In the rows, zero is written as 100.
First come named moves, each a turn or a mirror, each shown by rows before and after it. For each pair of rows after them, which moves, in which order, take the first row to the second? The first pair is done for you.
Peme:
110 77 95 96 130 115 110 104 96 101 91 95 105 97 96 97 84 104 96 93 88 107 91 104 105 88 92 105 116 116 97 98 81 96 95 104 |-> 109 72 97 103 109 116 114 108 107 101 91 99 98 106 98 101 90 107 84 107 97 112 86 91 109 88 91 108 115 114 99 102 81 100 107 108
116 104 101 116 90 91 82 105 135 116 125 104 78 80 113 101 106 93 99 76 102 107 96 77 106 94 131 142 108 117 97 113 103 117 80 99 |-> 117 107 101 111 105 89 79 102 127 116 124 101 83 73 112 98 102 91 107 65 95 103 100 86 102 94 131 141 108 118 96 109 103 114 72 96
100 104 92 102 80 89 106 110 140 81 113 96 100 105 96 96 105 96 92 94 122 78 93 68 94 79 90 122 73 86 66 101 97 106 104 102 |-> 101 112 90 90 115 84 100 102 122 80 113 89 113 89 93 89 95 91 112 69 107 69 100 89 85 81 92 118 73 89 64 94 96 99 84 95
sos:
128 123 105 105 88 79 111 101 105 93 98 112 85 87 100 94 110 88 88 99 96 103 118 82 88 88 106 88 71 114 105 94 100 95 94 108 |-> 127 122 106 103 94 79 112 101 98 90 95 114 88 88 100 94 108 90 90 100 95 103 120 86 85 90 102 81 70 115 107 91 101 92 94 110
120 101 139 91 97 104 91 124 93 100 100 109 137 132 82 93 103 100 119 110 112 99 105 105 102 87 103 100 86 136 79 121 118 70 98 91 |-> 127 98 137 96 84 101 86 123 115 109 107 104 123 126 87 93 107 96 114 103 116 98 97 94 107 84 117 118 90 137 75 130 118 80 95 88
97 112 106 107 110 109 108 102 86 95 100 96 122 100 88 114 97 90 110 90 98 86 103 119 106 98 87 92 90 101 92 101 110 97 91 80 |-> 105 108 103 113 95 106 103 100 113 105 108 92 105 91 92 115 102 86 102 84 103 85 94 107 114 95 103 113 95 101 88 112 109 109 86 76
gal:
92 108 100 117 91 78 85 106 83 99 94 101 103 107 109 102 120 103 109 103 103 110 95 105 100 97 86 96 92 97 113 96 110 105 134 95 |-> 89 96 87 99 114 88 82 94 81 101 85 85 101 99 110 96 113 102 107 87 95 99 95 120 97 104 93 95 104 97 111 99 97 105 133 96
102 92 93 92 118 99 96 77 99 108 100 105 81 94 93 78 95 102 95 81 88 103 104 107 75 107 108 86 112 98 104 87 102 114 75 95 |-> 107 110 109 116 87 87 99 94 102 107 110 125 83 103 92 87 105 104 99 101 98 117 105 88 79 98 100 87 96 100 106 83 119 113 78 94
116 111 107 106 126 73 91 119 73 74 110 137 99 98 115 101 112 116 122 130 112 122 93 98 70 92 100 90 98 126 111 108 125 93 93 72 |-> 111 93 90 80 160 87 89 100 70 77 97 114 97 87 116 91 101 113 118 107 100 106 91 121 65 102 110 89 117 124 108 114 106 93 91 73
kuva:
102 68 96 100 121 105 89 97 102 105 83 113 89 94 120 80 106 112 90 117 103 106 84 102 81 100 102 86 122 107 107 92 88 107 105 117 |-> 100 67 96 103 107 107 92 100 109 106 83 112 87 101 118 85 108 112 84 126 108 107 84 96 85 100 101 87 120 104 107 95 88 107 113 118
103 102 99 96 95 103 102 104 105 100 107 93 100 102 98 106 101 101 101 94 103 93 98 100 101 117 102 104 103 101 96 102 99 96 101 92 |-> 104 102 99 94 98 101 101 102 103 100 106 92 101 100 99 105 100 100 102 91 102 93 98 102 99 116 103 103 104 101 96 103 99 96 99 91
117 93 109 104 102 105 85 84 106 98 109 99 100 77 106 87 93 96 98 93 108 100 85 94 101 107 94 113 110 91 106 98 98 116 88 106 |-> 115 92 107 108 91 108 87 87 112 98 110 98 97 82 106 92 95 96 90 101 112 101 84 88 105 107 92 115 108 88 106 101 98 119 95 107
vif:
100 88 88 92 123 97 97 92 102 103 114 86 93 89 103 88 93 94 86 81 93 84 103 97 91 99 112 105 94 100 101 107 86 101 87 99 |-> 103 78 94 101 113 95 96 93 109 104 113 101 82 92 111 83 104 105 77 94 102 95 96 88 89 98 114 103 99 107 105 106 88 104 91 106
99 102 100 103 84 101 111 102 99 99 85 101 92 117 104 89 103 96 103 113 89 101 83 94 98 96 92 99 105 108 104 97 94 101 113 101 |-> 100 113 104 103 92 96 110 104 88 96 86 105 101 115 103 88 101 94 115 108 85 101 89 98 95 93 89 95 99 110 103 92 99 96 107 98
96 92 111 101 76 139 114 107 84 88 97 95 118 106 102 97 93 92 109 107 128 107 113 112 95 86 98 102 66 74 85 104 112 98 119 123 |-> 97 89 111 102 74 139 113 108 86 89 97 97 116 107 103 97 94 93 107 108 130 108 111 110 95 86 98 102 67 75 85 105 111 98 121 125
Now pairs of rows:
Each pair is two moves apart.
101 85 93 84 128 105 93 91 87 104 89 97 90 94 104 91 104 102 96 93 97 106 98 111 99 100 98 92 116 109 103 98 92 93 104 117 |-> 101 80 95 89 119 106 93 93 93 105 88 101 84 98 106 91 108 105 88 100 101 110 95 105 101 99 99 93 119 112 104 100 92 95 108 119
Peme, kuva
92 93 99 116 46 105 108 114 137 106 97 102 82 121 100 110 111 103 65 130 121 106 89 68 125 104 104 119 96 95 103 115 102 110 124 103 |-> 86 145 98 97 95 91 109 118 90 96 105 79 135 102 74 122 78 76 122 87 88 81 122 110 118 99 88 110 64 81 94 98 115 86 91 75
vif, vif
84 95 109 110 81 105 108 104 90 88 90 121 103 125 102 100 114 115 86 133 121 108 105 91 101 99 86 88 101 110 116 96 101 100 119 108 |-> 98 111 102 116 66 90 95 103 127 106 111 101 91 101 100 106 113 90 94 98 119 97 102 80 115 88 111 130 97 106 102 112 105 116 95 87
vif, sos
124 122 121 133 89 87 89 130 117 105 120 125 86 92 109 95 121 99 94 113 116 112 85 73 114 76 108 122 97 110 93 108 118 103 74 107 |-> 123 105 104 101 150 95 79 106 101 108 108 105 88 70 113 77 108 96 104 74 94 93 88 107 100 85 121 117 117 115 91 106 100 100 56 107
kuva, gal
103 118 102 90 105 90 92 109 101 101 101 90 111 88 85 108 87 90 124 72 93 86 108 103 102 90 102 113 90 95 89 100 110 99 85 90 |-> 95 90 87 79 99 110 97 100 120 104 89 74 95 96 89 107 88 95 96 79 97 79 97 100 108 100 108 117 108 91 89 112 92 107 105 99
Peme, gal
101 91 86 110 87 100 107 86 116 109 112 86 63 87 109 99 108 107 76 87 117 95 98 84 127 103 115 112 120 92 96 102 96 112 113 105 |-> 109 124 106 130 81 78 105 102 101 104 127 109 79 83 106 104 111 104 103 88 117 107 107 78 123 91 106 110 96 95 96 88 120 105 95 98
Peme, gal
99 107 111 92 126 104 92 91 77 108 95 127 108 85 105 87 105 110 113 106 97 114 89 102 87 113 104 90 106 118 91 87 95 97 97 116 |-> 96 110 116 106 89 106 100 102 90 107 99 132 104 101 101 100 110 110 101 130 111 121 87 83 97 110 97 94 96 113 94 92 101 100 114 117
gal, kuva
103 107 97 107 116 110 108 107 70 93 117 96 108 112 81 102 86 75 117 108 103 101 114 132 81 94 94 93 96 92 77 101 103 107 98 99 |-> 100 97 94 114 85 119 114 110 88 95 116 95 95 125 82 108 92 78 96 129 116 105 107 116 91 96 94 100 98 85 78 111 100 114 119 104
kuva, vif
